128 stands for zero in the data rows.
Here are some points, one per row:
99 116 95 119 156 88 107 203 149 119 135 105 156 99 109 104 136 88 166 97 63 120 169 83 126 137 153 103 89 93 163 121 139 92 130 119 112 154 133 168 128 103 143 137 30 135 115 135 120 139 98 92 183 135 118 89 106 145 112 145 97 117 141 180
118 128 122 127 120 113 170 92 145 140 112 221 120 94 181 83 154 193 117 133 121 142 132 152 122 162 149 103 99 149 125 161 125 129 119 138 121 119 120 201 130 154 152 124 124 150 159 118 107 120 113 177 116 175 125 213 21 136 135 141 99 125 117 107
127 153 129 130 100 113 163 127 174 114 139 138 85 87 114 98 112 167 61 161 179 164 135 169 108 158 155 135 165 131 103 120 114 82 168 102 93 166 117 91 125 122 152 141 150 87 132 124 169 135 90 76 126 134 97 146 183 170 140 127 131 126 201 149
142 120 115 55 132 73 102 131 143 187 93 155 114 143 112 35 132 118 134 156 158 109 156 110 115 103 110 143 178 116 165 120 177 170 160 123 108 101 150 143 162 206 106 127 114 141 91 182 167 115 173 114 129 102 161 110 161 133 173 147 82 119 105 121
172 125 172 100 103 43 111 77 89 110 93 138 108 153 95 172 81 137 147 107 118 106 94 187 181 111 131 76 142 112 174 87 116 110 116 91 96 97 158 186 93 95 117 134 102 129 209 98 150 174 171 154 205 114 75 129 112 114 114 93 161 193 100 119
137 130 90 136 147 122 114 92 131 160 85 180 147 112 129 216 106 183 103 137 136 133 122 116 122 144 162 131 175 110 167 101 149 152 153 108 165 134 99 138 165 113 135 112 122 118 126 139 93 108 118 68 134 117 178 162 153 123 157 137 70 123 128 95
162 144 174 129 172 181 160 201 168 149 114 138 164 93 97 155 132 146 144 113 125 138 115 184 152 102 165 141 175 107 132 155 162 158 119 191 148 160 145 155 124 150 119 96 145 127 143 113 98 152 104 156 86 89 119 126 106 177 107 152 190 181 122 85
146 198 95 119 113 171 111 90 138 98 85 120 152 140 106 148 177 88 163 122 109 149 122 115 135 130 108 136 212 99 166 169 109 102 120 107 71 157 151 92 110 95 134 154 136 125 163 108 196 177 192 174 106 108 167 150 103 99 91 132 123 120 91 105
100 76 136 130 106 109 93 101 137 102 128 120 151 116 120 135 86 110 185 131 127 121 106 124 124 155 112 89 90 177 156 138 126 101 107 152 148 110 174 99 197 117 162 132 108 146 136 148 125 126 152 135 24 80 82 110 160 110 125 88 91 130 167 70
127 156 163 145 135 193 139 130 144 129 132 116 136 188 150 118 109 138 125 110 118 142 130 109 143 164 154 114 141 168 117 102 168 143 125 151 176 139 97 162 114 242 128 169 121 125 108 97 120 127 229 93 137 125 134 137 110 163 127 112 191 128 126 115
91 91 152 132 95 163 97 168 119 188 140 163 89 198 122 98 129 121 103 116 63 134 113 116 91 105 126 189 177 115 101 109 83 90 103 110 116 113 109 74 106 153 143 228 173 96 119 90 185 137 56 76 113 98 82 160 86 121 114 113 142 150 113 92
128 124 90 134 106 141 139 91 142 159 125 69 90 118 107 123 120 105 194 110 130 177 125 150 108 141 190 120 124 123 72 105 98 119 126 112 88 120 195 70 114 146 109 161 140 133 112 141 94 82 99 111 187 136 100 104 111 175 108 146 127 82 97 96
53 153 126 145 126 113 78 62 96 116 125 103 138 157 127 136 124 101 104 192 139 121 133 126 128 65 141 135 100 121 167 129 104 111 112 145 165 134 194 176 175 180 116 156 137 138 127 131 69 194 118 127 106 129 122 111 160 163 155 180 124 98 121 181
97 81 68 137 129 78 177 76 150 129 117 114 97 105 83 115 95 150 114 113 113 94 141 89 65 80 130 145 133 129 52 127 131 147 125 126 150 131 101 196 113 132 117 88 89 123 108 101 161 128 143 144 106 86 121 126 140 111 111 100 79 100 100 110
155 143 89 148 144 47 113 171 84 132 110 114 136 97 129 145 128 136 168 104 120 164 148 84 154 162 107 139 98 108 135 134 89 155 110 145 110 85 108 62 51 102 93 95 158 83 130 104 109 127 141 128 59 124 126 135 116 157 144 104 94 175 131 189
146 120 127 124 150 97 107 100 158 102 96 87 134 251 108 104 193 89 95 107 145 124 123 155 134 137 151 117 61 95 92 137 139 127 112 152 101 161 77 109 144 88 139 158 133 135 120 107 102 91 121 139 111 119 132 91 107 121 142 113 122 124 129 119
92 131 142 172 117 89 116 200 121 126 176 113 114 88 124 116 187 126 82 124 119 119 149 129 106 128 146 126 121 146 189 88 125 130 144 100 99 84 121 101 126 110 115 87 123 178 114 84 103 122 124 158 131 113 221 92 111 149 128 101 120 112 127 100
112 128 128 85 76 134 123 176 133 120 56 88 143 121 133 101 123 80 67 135 120 90 77 117 126 83 67 99 71 121 102 99 134 132 135 83 108 125 81 184 56 95 63 141 136 112 91 120 111 75 90 90 69 148 91 96 129 83 68 86 149 67 107 88
130 167 195 161 103 175 114 120 175 103 138 170 149 191 83 178 140 182 178 126 165 148 164 102 128 141 114 153 43 150 112 155 124 121 119 114 128 150 165 109 101 95 110 71 139 154 137 160 197 110 108 86 203 80 113 158 93 129 120 156 133 128 116 141
142 110 173 119 110 185 110 186 132 114 111 21 101 99 131 167 113 155 124 162 104 120 103 146 149 121 124 115 159 155 153 143 134 102 112 151 163 115 88 124 159 137 151 84 128 167 113 115 117 107 102 170 146 187 104 143 141 130 167 104 3 114 92 213
165 93 122 67 124 229 134 119 106 125 123 114 111 81 184 127 118 131 171 96 105 110 153 118 76 87 112 142 80 189 109 177 105 123 147 93 67 141 95 90 194 120 146 76 129 91 182 105 88 111 119 97 138 194 115 72 136 123 178 101 228 132 107 152
116 134 137 148 161 133 110 74 136 146 135 100 116 92 133 123 145 118 94 129 129 195 140 122 119 153 118 157 56 104 145 101 166 188 161 102 217 111 127 128 148 125 138 130 165 149 98 139 147 178 146 160 128 157 101 46 117 127 118 160 144 157 127 106
98 127 157 125 125 115 169 173 97 95 90 145 118 98 195 143 107 131 224 182 105 116 115 183 124 125 112 163 120 74 117 75 146 128 167 167 136 167 99 122 169 178 199 98 174 118 109 106 112 107 116 133 199 85 148 134 174 106 118 112 145 86 121 149
122 126 203 193 145 107 138 99 136 176 168 183 156 177 131 136 154 186 123 135 109 124 130 118 126 128 140 116 143 111 112 105 134 146 137 150 103 133 132 93 152 122 123 100 123 137 100 232 169 184 117 134 119 230 129 209 208 144 121 101 193 113 113 125
152 136 142 198 110 153 102 104 182 118 167 110 141 115 138 141 101 128 192 116 136 132 140 178 130 131 109 139 134 120 177 159 112 122 122 112 94 119 131 211 114 95 110 191 141 89 111 179 146 137 150 157 167 118 220 108 101 109 113 112 125 162 224 127
90 106 115 110 125 93 126 141 129 129 117 144 182 123 126 94 128 144 100 108 189 116 83 104 99 120 106 206 174 142 91 106 145 131 133 120 107 188 96 148 99 98 116 130 131 146 130 184 49 111 181 129 123 108 78 132 95 124 82 100 88 106 169 188
122 113 129 71 145 137 151 90 119 120 248 109 117 104 95 114 95 129 115 95 108 145 70 103 144 113 124 128 100 86 198 125 148 123 82 184 144 168 113 107 98 134 93 85 142 79 128 101 118 114 114 121 142 106 216 111 91 130 97 142 119 128 87 80
152 137 97 119 127 131 160 91 117 105 207 161 135 83 149 197 174 21 102 153 116 110 171 152 118 114 124 128 134 149 104 139 118 118 137 116 99 130 109 104 152 155 156 93 141 125 27 114 95 95 110 94 146 130 92 158 125 119 141 105 130 195 106 128
119 129 119 128 156 114 249 141 114 189 153 81 199 154 121 112 107 78 125 189 133 121 148 126 107 146 170 110 93 175 132 165 119 183 123 115 178 151 130 127 73 146 163 153 129 128 191 140 129 149 113 128 149 119 146 86 164 109 159 137 92 132 162 143
181 166 161 113 164 158 139 88 77 139 136 116 84 118 143 102 174 127 93 107 91 121 130 162 229 123 118 121 122 118 84 161 126 115 114 120 100 112 105 174 133 113 132 124 110 189 175 178 151 101 142 127 93 102 111 122 136 135 124 134 108 86 183 90
136 132 83 114 140 61 167 185 105 121 129 150 118 194 185 195 113 162 140 78 157 123 127 101 138 119 100 117 159 171 127 140 116 138 130 151 129 104 188 78 159 81 110 194 124 97 112 64 164 181 134 138 106 151 127 130 130 150 125 226 98 95 161 127
175 105 109 140 118 99 114 117 152 115 148 154 116 103 157 112 206 81 140 131 130 119 158 120 195 133 112 166 175 205 144 162 151 112 171 193 214 138 137 134 104 105 136 115 159 142 195 114 104 94 107 140 136 182 164 157 190 122 148 129 174 159 123 146
169 168 89 105 110 162 79 136 105 88 118 169 187 117 122 76 60 164 81 131 127 105 131 118 174 95 131 81 161 100 79 183 89 113 101 107 198 83 90 70 112 122 112 139 84 128 149 128 106 89 145 206 131 121 105 145 130 105 103 103 169 80 137 126
82 71 117 107 175 215 106 213 87 138 153 163 81 156 88 187 139 161 86 146 200 153 153 98 95 173 110 116 141 79 136 81 147 151 155 102 137 94 184 159 152 116 103 184 144 158 97 144 180 114 160 168 94 143 146 170 151 84 173 150 200 159 90 196
127 143 120 195 117 144 91 120 90 79 79 108 96 117 152 74 82 106 122 129 172 77 75 116 92 190 100 80 137 133 77 102 114 112 83 130 94 86 161 95 127 133 139 72 76 105 124 136 127 169 83 81 133 132 115 111 123 84 141 193 142 179 138 123
These points spread out most along one direction. Take the direction at right angles to it along which they spread out most. Go by this last direction. Where along it does each point below lie, from 0 to 99? The average is 50, and the first point in the table lies past the average. One standard deviation of the points above along it is 16.
155 143 89 148 144 47 113 171 84 132 110 114 136 97 129 145 128 136 168 104 120 164 148 84 154 162 107 139 98 108 135 134 89 155 110 145 110 85 108 62 51 102 93 95 158 83 130 104 109 127 141 128 59 124 126 135 116 157 144 104 94 175 131 189 46
172 125 172 100 103 43 111 77 89 110 93 138 108 153 95 172 81 137 147 107 118 106 94 187 181 111 131 76 142 112 174 87 116 110 116 91 96 97 158 186 93 95 117 134 102 129 209 98 150 174 171 154 205 114 75 129 112 114 114 93 161 193 100 119 19
91 91 152 132 95 163 97 168 119 188 140 163 89 198 122 98 129 121 103 116 63 134 113 116 91 105 126 189 177 115 101 109 83 90 103 110 116 113 109 74 106 153 143 228 173 96 119 90 185 137 56 76 113 98 82 160 86 121 114 113 142 150 113 92 24
146 198 95 119 113 171 111 90 138 98 85 120 152 140 106 148 177 88 163 122 109 149 122 115 135 130 108 136 212 99 166 169 109 102 120 107 71 157 151 92 110 95 134 154 136 125 163 108 196 177 192 174 106 108 167 150 103 99 91 132 123 120 91 105 20
122 113 129 71 145 137 151 90 119 120 248 109 117 104 95 114 95 129 115 95 108 145 70 103 144 113 124 128 100 86 198 125 148 123 82 184 144 168 113 107 98 134 93 85 142 79 128 101 118 114 114 121 142 106 216 111 91 130 97 142 119 128 87 80 57
169 168 89 105 110 162 79 136 105 88 118 169 187 117 122 76 60 164 81 131 127 105 131 118 174 95 131 81 161 100 79 183 89 113 101 107 198 83 90 70 112 122 112 139 84 128 149 128 106 89 145 206 131 121 105 145 130 105 103 103 169 80 137 126 32
127 153 129 130 100 113 163 127 174 114 139 138 85 87 114 98 112 167 61 161 179 164 135 169 108 158 155 135 165 131 103 120 114 82 168 102 93 166 117 91 125 122 152 141 150 87 132 124 169 135 90 76 126 134 97 146 183 170 140 127 131 126 201 149 51
118 128 122 127 120 113 170 92 145 140 112 221 120 94 181 83 154 193 117 133 121 142 132 152 122 162 149 103 99 149 125 161 125 129 119 138 121 119 120 201 130 154 152 124 124 150 159 118 107 120 113 177 116 175 125 213 21 136 135 141 99 125 117 107 51
116 134 137 148 161 133 110 74 136 146 135 100 116 92 133 123 145 118 94 129 129 195 140 122 119 153 118 157 56 104 145 101 166 188 161 102 217 111 127 128 148 125 138 130 165 149 98 139 147 178 146 160 128 157 101 46 117 127 118 160 144 157 127 106 60
119 129 119 128 156 114 249 141 114 189 153 81 199 154 121 112 107 78 125 189 133 121 148 126 107 146 170 110 93 175 132 165 119 183 123 115 178 151 130 127 73 146 163 153 129 128 191 140 129 149 113 128 149 119 146 86 164 109 159 137 92 132 162 143 70
162 144 174 129 172 181 160 201 168 149 114 138 164 93 97 155 132 146 144 113 125 138 115 184 152 102 165 141 175 107 132 155 162 158 119 191 148 160 145 155 124 150 119 96 145 127 143 113 98 152 104 156 86 89 119 126 106 177 107 152 190 181 122 85 56
53 153 126 145 126 113 78 62 96 116 125 103 138 157 127 136 124 101 104 192 139 121 133 126 128 65 141 135 100 121 167 129 104 111 112 145 165 134 194 176 175 180 116 156 137 138 127 131 69 194 118 127 106 129 122 111 160 163 155 180 124 98 121 181 57
122 126 203 193 145 107 138 99 136 176 168 183 156 177 131 136 154 186 123 135 109 124 130 118 126 128 140 116 143 111 112 105 134 146 137 150 103 133 132 93 152 122 123 100 123 137 100 232 169 184 117 134 119 230 129 209 208 144 121 101 193 113 113 125 45
